rotation steps, each row followed by its count of steps:
The counts run from 0 to 669.
[117 148 137  69 132 100 108 115 107 149 140 150 117  87  79 129 109 147
 112 108 138 133 144 137 110 119  89  45 163 113 136 126 116 134 131 126
 162 170 126 177 117 125 183]	219
[152 158 117 104 145 156 136 108  77 134 103  96  99 167 148 126 147 143
  87 169 153 111 119 155 120 102  75  93  95 157 128 123 135 170 116 114
 128 132 148  88 126 105 127]	503
[186 159 111 158  97  93 134 106 150 154 129 134 124 142 125 123 110 163
 154 115 133 112  74 163  92 129 153  90  98 140 115 161 116 154 142 160
  52 113 105  90 124 129 140]	245
[147 139 126 152 110 144 169 115 167 131  89 159 130 121 101 116 127 134
 172 105 166 152 131 196 114  68  99 150 116  92 180 109 138 166 120 142
 108 169  96 146 113 113 159]	108
[152 130 106 119 125  88 127 127 152  61 113  96 108 162  99 107  98 166
 159 135 101 158 109 154 121 108 104 117 134 137  79 121 191 153 140 119
 153 162 136 135 160 150 103]	80
[126 118 151 117  97 164 108  99 100  60 138  88  91  86 152 124 132 142
 120 141 155 158 100 154 143 128 127 114 100 159 129 113 105 117  75  85
 123 108 119 114 159 176 130]	508
[164 117  93 117 105  79 131  62 101 124 127 143 124 120 169  98 148 162
 141 111 174 107 140 121 116 100 129  67 119 162 112 117 144 165 104 125
 162 136 138 166 111 113 107]	368
[125 136 150 140 131 168  98 135 161  70 114 122 107 126 117 138  88 108
 123 191 132 129 125 195 162  92  84 143  98 159 129 110 135 129 144 100
 141 120 133 125 146 148 128]	293
[158 122  76 150 127  73 123 120 166 111 131 112 113 147 133 128 100 118
 117 112 117  89 116  96 165 121 119 155 130  99  86 160 176 117 158 142
 137 138 166 129 103  83  77]	616
[153 152 154 124 128 121  98 122 108 163 146 102 172 121 141  91 103 105
 100 129 136 109  78 125 171 162 164  85 131 143 131 174  90 123  79 138
 104 162 136 133  87 108  98]	28
[145 134 137 137 171 142 119 133 151 118 122  92 141 142 103 151 124  98
 140 121 131 111  70 123 160 149 162 205 137  76 168 140 110 110 125 125
  96 145 106 155 125  91  77]	127
[140 114 113 152 116  74 127 127 118 157 131  98  85 135 139 148 150 169
 107 153  83 107 109 105 139 137 170 111 150  97  97 167 118 123 163 117
 104 103 158 120  98  83 109]	402
[100 115 144 131 103  93 106 167 160 111 164  87  95  71 110 120 106 119
 112 152  77 155  83 109 155 125 116  98 129  89 127 168 120  96 125 114
  86 150 126  97 100 137 147]	73
[132 117 135 165  80 118 172 106 140  99  77  94 116 119 161  91 114 121
 159 122 174 163 119 119 131  94 132 177 107 116 116 139 156 152 108 114
 112 145 111  86 105 122 129]	311
[122  85 104 144 145 127 118 122  99 143 122 137 146 151 139 171 136 114
 147 124 133  82  97 122 139 102  74 182 119  86 144 145 136 148 141  87
 141 101 156 142  99  57 145]	469
[105 119  96 116  87 146 126 126 107 113 100 140 113 140 101 133  93 157
 141 107 121 123 131 201 130 107  78 100 105 141 121 132 141 174 155  87
 125 114 145 125 140 127 198]	437
[130 118 141 131  71 156 134 100 132  82 110  99 107  79 127 151 105 142
 110  96 179 154 144 149 159 119 166 149 152 124 139 120 125 117  91 114
 124 166 102 131 141 173 149]	307
[120  72 109  98 106 110 120 162  83 101 133  63 150 106 160 140 131 123
 134 118 179 130  94  91 160 103 111 152 117 157 123 137 158 131 101 119
 183 171 111 124 124 116 115]	151
[133  67  65 169 129  86 124 157 125 158 120 123 131 145 127 172 141 146
 125  98 112  99  83 144 136 116  86 152 129  97 131 135 167 129 135 146
 126 158 142 121 114  88 129]	267
[152 161 165 107 122 139 146 135  77 113 134 110 115 105 107 179 141 157
 143 101 155 130  65 177 103 128 147 138 136 112 159 149 121 170 125  91
 101 122 123 122 166 113 172]	117
[135  93 136 177 117  96  93 170 152 119 166 121 130  95 137 140 120 109
 130 142 117 129  84 153 185 109 120 165 161  88 145 162 144 101 116 123
 117 169 118 144  98 112 120]	612
[122 122  81 110  99 141 161 144 123 137  59  84 138 153 117 123  95 113
  89 123 158 119 115 106 151 119  93 144  90 109 114 138 146 151 120 109
 134 156 159  77  90  74 141]	300
[142 162  93  99 104 155 163 118 133 137  48 111  98 158 104 143  89 133
  82 131 170 113 153 124 120  98  76 111  96 115 122 130 133 164 135 131
 133 124 167 100 132  93 140]	301
[157 105 121 128 120  92 102 146 149  63 138  90 112 154 133 151 120 143
 135 145 128 118  80 135 153 102 132 157 119 150  90 139 177 151 147  79
 154 122 158 128 154 117  94]	282
[159 182 151 146 150 157 154  69 130 108  76 110  95 172 124 121 112 137
 136 137 162 139 137 166 130 123 140 157 112 117 121 127 134 159 153 100
 117  92 154 136 136  79  91]	314
[137 158 109 117 157 113 100 151 142 103 138 116  99 177 114 149 109 135
 113 169 105 108  90 149 137 127  66 136  91 112  92 156 160 138 150  94
 129 105 181 136 157  98  95]	618
[141 144 135  86 101 130 126 141 140 193 142 138 110 130 107 142 144 156
 118 131 152 120 116 156 107 133 125 118 107  53 173 159  60 144 115 110
 126 103 158 191 139 103 122]	589
[108 122 116 141 116 119 110 124 159  94 138 132  81 130 124 101 104 167
 154 151  88 136 147 211 157  64  97  98 120 129 126 129 144 141 168 110
 130 143 141 150 109 126 152]	425
[159 183 143 117  81 103 155 118 131 115 115 123 108 112  94 138  88 154
 108 107 159 122 113 150 132 108 160  73 150 128 119 162 138 183 158 134
 125 156 131 141 109 105 167]	434
[159 130 113 104 122 111 111 177 140 117 134  73  96 148 108 186  84 145
  75 136 128 104  71  80 141 135 138 134 146 113  85 172 150 112 120 150
 137 145 114 127 170 121 146]	620
[128 103  95 121  72 133 133 112 126  94 115 115 110 124 115 134  85 182
 169  97 140 133 126 163 124  99 119 109 104 137  87 141 148 168 140 105
 142 118 119 124 165 161 189]	438
[139 118 120 184  88 106  96  89 138 113 175 137 115  86 146 140 108 140
 168  83 120  94  84 166 149 144 156 141 115 120 116 161 119 102 150 127
  86  85 133 130 126 167 113]	595
[124 142 133 154 166 145 138  93  95  83 113  73  94 133 138  94 122 143
 178 113 142 160 121 148  92 137 133 199 110 115 119 124 143 124 122 114
  97 136  90 134 146 149  83]	327
[157 169 122  94 106 111 144 155 132  82 159  71  69 117 122 155 132 159
  79 141 146 100 129 131 167 109 144 132 157 107 142 167 140 157 123 123
 150 172 146 137 133 114 115]	286
[150 167 174 100 147 139  76  84 128 121 119 150 156 107 105 118 111  99
 121 154 168 134 100 142 135 129 121  65 124 169 138 120  87 129  98 136
 155 127 119 177 140 127 107]	363
[157  79 104 154  92 107 136 144 138 166 170 121 124 127 151 148 175 162
 149 124 106 104  94 126 141 115 163 142 133  74 162 162 105 145 116  98
 109 134 129 144  99  92 136]	254
[149 169 130 121 124 111 111 114  70 174 119 146 148 117 142  88 118 131
 109 111 161 128 104 181 106 127  76  50  99 164 125 151 132 164 100 145
 121 141 135 119 111 117 138]	30
[124  99 108 120 152 147  94 100 184 138 108 111 152 169 108  85  94 149
 147 155  79 116 118 147 164 133 139 113 122 125 127 117  78 113 115 122
 104 154 104 181  90 144  99]	226
[118  77 108 140 105 133  79 154 138 128 169 101 105 109 120 177 109 126
 121 122 105 107  70 108 143 157 110 151 120  98  95 163 116  73 120 125
 106 109 122 109 168 159 147]	608
[ 88 114 151 115 131 108  77 143 159 103 157 139  90  67  87 138 135 125
 120 135  88 171 119 176 142 127  79  99 138 103 145 121 119  93 142 102
 151 126 154 157 141 149 123]	408
[ 72 100 123 165 149 143 125  93  72 159 101 115 104  90 150 119 124 131
 105 126 105 144 129 141 130 143  96 112 118 106 127 135  97  74 127 121
  75 114 136  86  97 131 145]	189
[132 156 146 114 146 131 102 137  82 185 115 136 174 140 135  97 119 110
  91 127 142 114  78 158 148 148  99  58 109 148 148 158 105 128  86 120
  98 146 144 116  83  98 123]	29
[109  82  66 134  91 106 116 129 198 103  89  90 130 154 110  96  76 142
 141 111  89 137 119 137 163 113 127 141 109 116  93 140 140 113 149 142
 115 166 109 126 114 144 114]	427
